(in the rows, 128 means zero)
A state moves one step at a time under one of 8 hidden systems, and each row is a state written as 18 numbers. Each run below is a few steps of one system.
git, run 1 (11 x 18):
[[128 136 144 102 123 137  82 151  86 197 103 109 114  71 112 135 144 104]
 [135 183 171 127  86  90  91 186 104 141 124 110 132 160 121 102 120 113]
 [111 129 158 171 115 124 127 146 139  87 149 157 123 209 152 109 145  83]
 [117  87 129 186 176 146 145 103 138 138 137 155  69 145 159 136 161 146]
 [ 84 126 133 107 164 117 114 109 119 164  80 103  90 105 146 180 130 175]
 [ 86 154 126  98  72  96 127 135 106 100 105  57 138 115 137 137 112 158]
 [134 138 112 164  76 115 187 126 113  67 122 131 163 162 131 111  80 129]
 [144  74  70 164 132 164 140  82 159 117 121 165 139 144 128 115  97 123]
 [133 114 104 124 148 129 106  72 179 196 132 132 131  74 108 132 109 154]
 [107 157 146  69 120 104 115 114 112 173 156  87 153  96  75 143 114 103]
 [135 158 138 130 107 155 145 187  97 112 184 105 149 158  83 104 110  98]]
tiv, run 2 (11 x 18):
[[ 55 147 126 155  93 158  76 117 112 155 121 106  92 147 117 139 147  97]
 [119 151  96 124 175 139 142 136 188 141 193 125 178 126 106 149 126 152]
 [ 98  97 139 104 130 117 118  78 159  47 105 145 119 144 154 126 157  95]
 [143  99 107 110 144 177 175 127  65 128 175 100  98 102  91 135 135 131]
 [115 122 110 107 157 139 116 118 121 153  47 160 159 103 137 185  96 127]
 [120 138 110  81  80 162  82 163 142 136 134  85 114 131 141 118 177 155]
 [203 139 128 110 136 127 159 144 158 100 136 183 195 112 124 118 128 126]
 [153 115 163 121 123 120  68 118  78 102  95 138  62 136 119  92 139  98]
 [152 147 172 132 164 143 163 172 114 195 147 121 113  94 110 140 108 167]
 [ 91 168 163 144  93  86 100 124 150 153  77 162 149 139 167 155 158 110]
 [146 165 109 146 130 106 129 157 114 115 207  99 122 171 120 109 171 148]]
zolas, run 3:
[[135 136  82 124  65 165 142 130 153 133 102 113 148 138 119 123  72 190]
 [114 131 108 135  72 133  83  75 188 121 106 129 125 136 108 101  83 138]
 [149 114 134 148 104 150  99  89 167 149 171 119  75 129  91  68 103 150]
 [116 152 174 133  86 149 121  80 114 114 162 127  60 117  84 108 158 135]
 [111 166 154 137 123 147  70 145 102 149 139 121  57 155 123 129 185 146]
 [119 188 158 152 170 107 116 125 153 123 150 160 105 146 141 160 195 168]
 [107 119 117 143 205  80 106 114 126 114 162 132 119 143 152 150 188 107]
 [154 119  98 144 201  93 166 135  74 137 159 126 140  99 133 155 160 139]
 [110 135  96 112 164 110 140 142  71  96  88 110 166  74 128 179 133 116]
 [148 138  76 114 156 136 114 201 130 113 100 113 190 101 135 138 100 136]
 [161 134 112  98 126 120 132 133 162  74 113 153 209 119 111 117  82 103]]
Seka, run 4:
[[163  96  89 114 122 149 152 141  84 173  97 143 154  72 148 151 157 122]
 [147 105  90  74  97 133 102 159 158 179  97 105 168 121 156 122 101 151]
 [129 121 140  91  35 138 142 133 156 130 149 114 142 179 134  93 115 118]
 [174  93 121 126  89 133 138 101  77 123 147 148  89 177 115  97 138 103]
 [167  66 116 138 149 146  95  89 132 149 107 141  62 112 130  95 108 146]
 [119 144 153 145  90 122 106  97 167 140 106 103  85  87 118 101 100 191]
 [144 198 164 145 105  76 122 126 100 110 137 115 105 166  94 116  95 169]
 [125 144 162 160 195 126 106 145 120  86 140 149  85 195 112 123 112 126]
 [ 84 134 140 199 179 161 117 116 158 104 147 140  91  95 129 137 162 125]
 [ 95 180 116 173 155  89 134 108 118 144 114 126 151  64 130 179 152 150]
 [ 89 159 135 105 178  79 136 169 122 137 115 102 180 137 141 174 100 127]]
pubu, run 5:
[[119  92  99 190 102 185 148 125 157 126 144 105 103  86 139  93 112 154]
 [ 93 159 130 174  41 115 155  93 107 139 115 134 142 108 130 135 147 115]
 [ 76 141 112 168 114  97  93 117 117 174 122  96 124 183 123 127  78 115]
 [118 139 165 183 134 155 165 132 160  99 147 143 109 170 108 109  69 150]
 [149 131 106 118  65 166 150  93  92 107 150 140 105 170  85 117 130 134]
 [115 179 104 130 145 129 105  76 117 177 135 136 129 125  67 176 110 153]
 [ 94 178 198  90 136 124 113 126 158 103 122 114  95 153 108 141 109 171]
 [176 147 146  78 130 105 153 151 107 113 199 114 131 173  95 108 133 138]
 [176 140 106  92 186 125 137 127  83 113 102 171 145 137 102 175 123 147]
 [136 134 111  69 159 161  70 136 179 105 114 112 117  94 123 134 152 176]
 [138 153 170  90 132  81 134 130 150 104 160 123 164  73 126 124 177 111]]
git, run 6:
[[106 160 169 144 143 165 170 128 142 128 111 124 101  89 104 155  90 196]
 [109 147  92  98  65 159 116 104  77 110  89 127 134 125 103 161 150 113]
 [190 162  97 164 102  97 102 118 126 109 144 122 120 152 100  86 102 180]
 [105 137 134 120 164 127 110  82 180  83 130 174 158 150 102 145 110  92]
 [124 109 100 155 155 147 135 105 128 131 191 100 113  54 104 115 164 124]
 [140 175 132 128 180 119 135 159  76 166 105 143 160 105  95 176  96 135]
 [117 146  83 107  94 146  74 185 133 110 134 100 169 145 138 116 162  98]
 [167 157 145 179 135  78 169 142 158 131 163 166 158 154 158 118 150 142]
 [119  61 118  89 193 133 137 114 120 128 131 146 122 159 157 153 155  87]
 [133 106 140 118 157 141 134 173 150 153 132  81 105  73 160 121 129 186]
 [113 153 170  77  86 114 163 145 100 132  68 136 167 121 150 167 126 119]]
tiv, run 7, 11 rows:
[[ 97 172 126 172  73 155 129 137  89 132 115  99 107  79 107 132 132 150]
 [112 197 102 177 155 126 103 157 157 117 123 136 186  99 104 146 110 142]
 [ 93 133 147 143 141 133  79 152 174  48 140 109 119 123 140  96 155  97]
 [131 101 150 145 173 141 172 137 117 108 186 123 139  73 108 114 139  78]
 [ 80 115 134 112 173  98 108 107  82 142  95 119 136  97 125 167 128  66]
 [ 85 129 119  68 144 145 130 181 111 155 150  70 147 151 140 165 144 128]
 [139 110 110  87 112 142 146 149 155 119 115 168 197 175 161 144 139  84]
 [177  73  95  85 129 135  93 115  99 133 152 134  97 171 121  91 148  96]
 [180  87 150  80 162 129 157 120 131 176 113 145 111 120 133 130  85 167]
 [125 144 159  96  48 117 128 106 113 178  79 134 104 136 150 135 133 153]
 [173 197 109 136  93 115 132 138 115 153 152 143 145 162  99 129 128 180]]
Vapeb, run 8:
[[132 118 127 181  66 103 148  99 100 163 159 137 133 135 125  91 139  77]
 [139 139 133 129 132  88 156 135  64 184  89 132 147 155 130 160  72 136]
 [106  90 123 126 153 178 126 154 154 164 137 105  90 184 137 126  81 158]
 [109 152  95 192 112 163 133  81 150 123 159 156 112 159 103 140 145 150]
 [137 160 107 133 138  59 108  75  77 120 151 112 121 138  73 127 104 129]
 [135 107 176 103 177 122 187 122 127 148 173 102 111 108 103 129  84 151]
 [ 97 138 151 124 129 222 150 128 122  97 108 143 100 103  87 155 114 133]
 [122 195  90 144 152 138  65 150 129 112 143 110 139  96  84 138 147 148]
 [120 156 182  88 166  70 117 111 176  96 166 127 140 124 125 128 146 122]
 [140  94 174 100 129 156 153 134 101 104 151 142 124  91 113 114 158  55]
 [141 146 106 105 142 152 123 165  96 157  78 146 165  71 137 177 159 135]]
Gobe, run 9, 11 rows:
[[113 148 114 129 106 157 172 121 115 166 162  86 101 124 105 149 118 200]
 [106 171 123 116  47 127 107 125 143 113  85 135 132 192 141 139 127 154]
 [157 113 113 154 159 129  73 108 183  98 128 163 107 179 121  90 107 132]
 [154 134 150 152 184 155 159 119 151  86 107 181 135  65 120 151 126 156]
 [118 161 113 102 148 117 102 136  89  98 119  76 122  58 106 148 149 161]
 [136 168 132  91 114 129 125 201 150 134 170  86 155 162 126 115 122 160]
 [ 79 114 159 141 105 156 105 148 201 107 122 132 123 155 179 109 151 104]
 [158 107  90 162 158 161  91 136 120 115 132 176 137 114 131 117 181  78]
 [153 119 141  84 191  77 144 135 105 137 113 140 171  78 133 157 133 102]
 [103  94 129 101 128 114 163 126 120 163 187  55 112  93 135 124 146 144]
 [127 126 121 116  35 149 164 161 107 147 128 119 144 172 160 124 148 120]]
Seka, run 10:
[[158 166 151 100 151 134 146  98 126 191 141 161 114 144  85 162 114 173]
 [106 142 148  71 160 157 101 131 138 132 155 102  77 166 112 153 156 174]
 [141 140 155 116 158 110 162  91 172 114 198 141 107 139 128 129 175 165]
 [120 129 139  89 160  94 143  90 112  70 107 138 104 120 145 167 179 156]
 [144 107 142 102 187  76 126 141 154  79 145  96 139  80 153 109 139 134]
 [134 142 175 117 117 115 156 148 155  51  84 152 164  93 158 133 131 126]
 [152 148 113 129 123 111  94 182  96  69 114 123 164 103 136 103 156  88]
 [153 118 139 153 136 118  95 154 157 138  93 181 182 119 152 108 124  65]
 [ 93 127 142 135  72 149  91 155 108 153  90 118 135 102 147 119 151  67]
 [161 128 133 162  95 107 131 165  98 221 132 133 146 127 140 110 119 104]
 [114 110 124 127  96 157 117 156 113 189  85 136 108 190 163 143 108 137]]
Gobe, run 11 (11 x 18):
[[ 96 123 150 152 154  83 133  78 159 167 100 161 125 109 169 164 161 132]
 [160 124  84 141 132  87 146  82  87 109 179 123 117 127 119 126 176 145]
 [139 113 136  98 124  92 190 150 106  83 102 109 152 165 160 136  86 156]
 [104  84  91 175 110 153 119 137 152 138 111  81  99 120 154  94  81 162]
 [157 169 100 177  76 138 119 136 146 140 101 169 183 101 116 120 117 129]
 [120 144 149 113 137  76  80  80 146  83 128 120 142 102  93 104 100  84]
 [133 129 160 128 156 183 171 149 118  95 191 118 117 113  74 115 104 115]
 [ 67 156 158 101 114 179 121 165  96 133  77 108 121 121 131 173 133 112]
 [126 150 100 123 150 135  60 142 137 203 154 128 122 173 107 134 144 124]
 [123 135 169 115 146 110 162  86 186 141 147 187 148 155 142 159 164 125]
 [120  86 103 111 153 128 132  78  96  78 139 125  79 128 142 139 182 132]]
rakis, run 12:
[[137 133 170  92 112 105 158  76 160 103 157 152 132 174  95 119  94 114]
 [144 100 156  85 112 168 136 102  75 122 143 147  72 157 102 127 162  98]
 [158 130 144 105 144 191 132 120 140 181 123 153  89 106  96 147 119 185]
 [126 162 147 112  99 134  90 104 180  84 117 121  92 113 126 120 160 193]
 [192 149 102 145 145  78 112 106 102 103 161 134 102 141 108 104 149 168]
 [183  94 126 125 168 136 135 158  98  66  81 145 113 117 147 110 104 153]
 [135  90 115 175 138 167 121 171 139 129 142 101 102  73 162  90 153 142]
 [144 159 123 164 120  79 141 148 150 148 110 131 181  60 164 132 147 153]
 [115 143 124 108 161  67  90 180 116  97 130  96 170 130 154 126 148  95]
 [128  88 114 150 159 117 182 172 138 135 164 120 169 173 160 117  95 103]
 [ 87  91 130 136  90 150 156 140 135 147  90 151 156 138 184 149 155  77]]
rakis, run 13:
[[138 164 132 103 138 127 139 172  84 137 177  71 106 110 102 129 144 169]
 [173 177 130 147 116 153 143 198 142  95 121 161 158 165 135 122 117 167]
 [148 112 119 166 142 137  66 137 160 109 124 173 119 147 154  91 168  88]
 [145  74 143 142 183  78 146  82 152 157 126 146 129  82 153 121 117 117]
 [ 83 109 151  86 131 106 162 139  98 111 119  71 116  90 163 156 153 138]
 [120 159  87 134 125 144 159 188 107 164 162  92 162 151 131 158 136 167]
 [128 153  93 140  98 147 102 162 168 102  85 165 181 183 145 137 115 122]
 [119  82  94 159 137 105  80  77 152 143 140 137 122 151 131  97 123  70]
 [116  80 154 112 124  98 176  74 105 154 105 116 123  88 132 137  77 115]
 [ 80 146 149  84  93 156 138 154  74 148 127  63 102 108 112 148 135 135]
 [138 199 123 147  99 157 124 166 144 160 145 139 157 171  91 136 104 167]]
pubu, run 14, 11 rows:
[[105 163 142 154 130 192 116 191 129 135 131 124 152  78 105 137 136  97]
 [ 90 152 155 117  94 157 115 168 136 139 124 151 157 170 143 143 165  67]
 [105  86 127 119 161 148 130 122 163 178 160 155 142 183 131 138 121  74]
 [116  65 161 108 143 169 183  86 149 142 123 154  90 130 139 142 118 130]
 [130  91 120  93  84 133 167  93 118 195 144 101  97 110 142 135 145 169]
 [132 151 132 135 115  62 156 110 129 187 100 121 142 124 160 156 108 186]
 [155 125 126 136 108  70 115 133 155 108 103 111 119 170 164  92  86 183]
 [193 128  96 169 120 100 132 106 124  80 145 133 137 111 107  74  97 146]
 [144 155 104 155 117 132  80 105  79  86  88 135 110  83  86 122 122 124]
 [104 191 140 162 133 144  56 162 129 125 140 102 116  96  86 114 139 119]
 [106 183 183 150 139 132 118 174 120  97 153 150 134 166 112 131 159  80]]
zolas, run 15:
[[145 133 173 122 133 151 123 134 207 145  96 171 147 103 136 118  87 146]
 [105  77 163 121 102 132 133 115 181 107 168 112 127 132 147  78 130  73]
 [158 116 158 108  77 111 164 128  72 170 165 117  97 173 124 106 127 126]
 [ 93 136 168 121 113 151 144 114  99 140  67 146  82 150 147 179 128 161]
 [ 90 120 110 186 125 139 114 154 186 147 121 119 119 140 190 128 153 168]
 [116 147 119 168 123  41 149  80 155 130 176 110 146 143 138 119 123 141]
 [117  97 109 140 175 112 134  89  67 117 143  97  82 148  97 134  88 134]
 [130 149  86 175 122 185 154 141  87 103 117 124 115  97 108 153 137 171]
 [101 195  98 159 106 113  62 138 138 130 103 127 172 106 110 138 135 113]
 [149 153 145 120 193 119  90 136 175 129 171 131 144 133  80 111  89 131]
 [137 105 132 104 150 172 152 101 124  70 178 150 122 130  83 126 150  83]]
Vapeb, run 16, 11 rows:
[[150 146 125 200 158  92 126  91 106  92  91 176 126  95 127 136 128 125]
 [108 100 149 133 163  82  94 123 115 149 108  75  94  75 145 107 101 129]
 [ 56 131 181 162 106 156 176 144 160 145 133 107 126  99 155 145 129 125]
 [ 74 166 109 158 112 142 105 160  94 102 108 120 163 156 114 150 117  72]
 [122 125  94 135 200  88 108 148 157 157 157 122 181 150 132 141 111 105]
 [ 95  71 141  89 140 138 142  57 165 139 132 152 125 145 127 143 129  82]
 [131 115  75 113  76 160 134 105  88 177 141 114 140  91  91 136 138 108]
 [131 174 114  67 105 111 143 138 136 151 119 108 168 154 121 168  98 188]
 [155 115 134  87 112 172 129 149 166  81 169 126 121 191 108  89 106 134]
 [204 144 114 160 131 149 135 104 132 117 135 202 132 114  91 114 142 134]
 [176 138 148  94 142  87  76 101  99 139  82 133  87  99 110 116 120 161]]

Which system made each run below?
run 17 (2 x 18):
[[ 95 132 178 136 135 127 123 154 104  76 123  77  64 116 137 109 128 154]
 [145 173 125 173 108 120 126 173 106  72 132 135 117 183 146 115 156 158]]
 : zolas
run 18, 2 rows:
[[111 107 152 131 112 157 142 137 147 176  82 147 101 188 164 145  94 159]
 [156 106 119 134  88 129 159  84 190 160 166 141 118 158 140 100 124 172]]
 : pubu
run 19 (2 x 18):
[[123 135 135 114 164 180 106 140 135 123 150 123  99  62 121 142 205 141]
 [137 142 140 103 172 109 139 132 127 105 109 155 165  60 146 169 187 127]]
 : tiv
run 20, 2 rows:
[[166 148 168  99 127 101 100 153 153 164 101 153 113 186 146 117 103 169]
 [159 147 186 154  73 118 148 128 146 154 150 154 101 177 143  97 146 146]]
 : tiv
run 21 (2 x 18):
[[ 67 125 140 161 107 136 169  68 161 141 108 124 114  96 139 160 117 166]
 [ 83 154 107 142  82 130 109 139  93  99 137  65 130 133  87 113  91 109]]
 : Vapeb
run 22:
[[152  89 154 165 121 138 138 134 131 141 150 116  90  62 163  88 174 123]
 [170 145 148 137  88  96 134 169  60 135 105 136 147 103 148 111 162  99]]
 : Gobe
run 23, 2 rows:
[[147 131 170  94 141 109 134 115 177  62 156 125 114 160 114  97  94 156]
 [143 142 161 137 136 138 127 106 119  27 136 150  90 123 100 109 158 117]]
 : Seka
run 24, 2 rows:
[[119  76 117 109 138 101 150 135  58 151 112  72 105 108 136 124  89 114]
 [105 125 117 106  98 128 139 171 119 184  88  97 179 136 144 147  71 126]]
 : tiv
run 25, 2 rows:
[[107 147 132  84 108  97 119 167  82 126 108  83 131 193 132 140  97 133]
 [151 128 108 132 140 163 154 133 156 102  92 175 137 187 140 154  96 185]]
 : zolas
run 26:
[[130 125 106  88 119 143 140 126 146 118 138 170 161 221 129 154 143 114]
 [171  75  94 109 140 170 121  95 131 127 146 165  87 185 126 113 142 128]]
 : tiv
run 27, 2 rows:
[[ 36 108  96 137 129 120 138  88 132 135 150  86 133 133 138 168 142 104]
 [ 56 110 142 143 138 128 195 134 133 118 145  74 135 135 139 150  81 138]]
 : pubu
run 28, 2 rows:
[[182 114 137 118 112  89 140 111 137  81 150 155 169 117 121  86 127  78]
 [163  71 157  69 149 139 138 152  97 137 141 129 123 101 133 110 146  73]]
 : rakis
run 29 (2 x 18):
[[135 100 100 116 131 136 195 134 126 145 107 164 197 149 146 166  91 117]
 [123  79  91  80  98 166 116  98 177 135  80 127 142 123 141 127  83 146]]
 : pubu
run 30:
[[160  84 122 107  67 130 134 139  79 116  86 141 122 141 158 102 134  85]
 [177  99 155 155 122 118 106 132 168 140  98 151  96 146 151  67  79 151]]
 : git
run 31:
[[ 98 133 128 146 153 112 112 156 131  96 179  82 140 185 111 102  88  93]
 [ 88 128 131 197 147 183 179 150 159 123 153 146 145 131 141 149 135 123]]
 : git
run 32 (2 x 18):
[[149 156 149 140 127 151  97 193 157  74  69 138 145 117 144 109  97 145]
 [153 135 161 167 102 150  99 173 129 124 152 123 115  86 121  69 153  86]]
 : tiv
run 33:
[[ 84 142 166  96 169  86 112 120 150 200 139 114 144 130 125 162 119 109]
 [ 94 132 188  94 125 147 190 166 116 146 156 110 116 140 147 157 153 130]]
 : Seka
run 34, 2 rows:
[[100 104 145 147 127 158 197 181 133  83 154  92 138 103 163 126 136 124]
 [106 135  92 167 145 143 127 149 122  65  70 156 175 114 147 158 120 107]]
 : Vapeb
run 35 (2 x 18):
[[122  89 153  79 125 161 134 155 130 101  72 139 145  71 169 138 153  93]
 [168 130 108  77 111 132 107 169  69 160 136 114 147  92 115 131 167 100]]
 : tiv
run 36 (2 x 18):
[[130 169 108 181 110  88 146 128 107  75 131  93 132  89 127 118 129 180]
 [129 164 105 155 149  95  65 140  90  76 104 110 123 148 100 110  96 119]]
 : zolas
run 37 (2 x 18):
[[160 139 145  99  70 137 165 140 148 127 167 114 134 173 110  96  94 166]
 [157 138 145 157  93 132 130  79 130 125 101 191 122 167  89 110  83 109]]
 : tiv
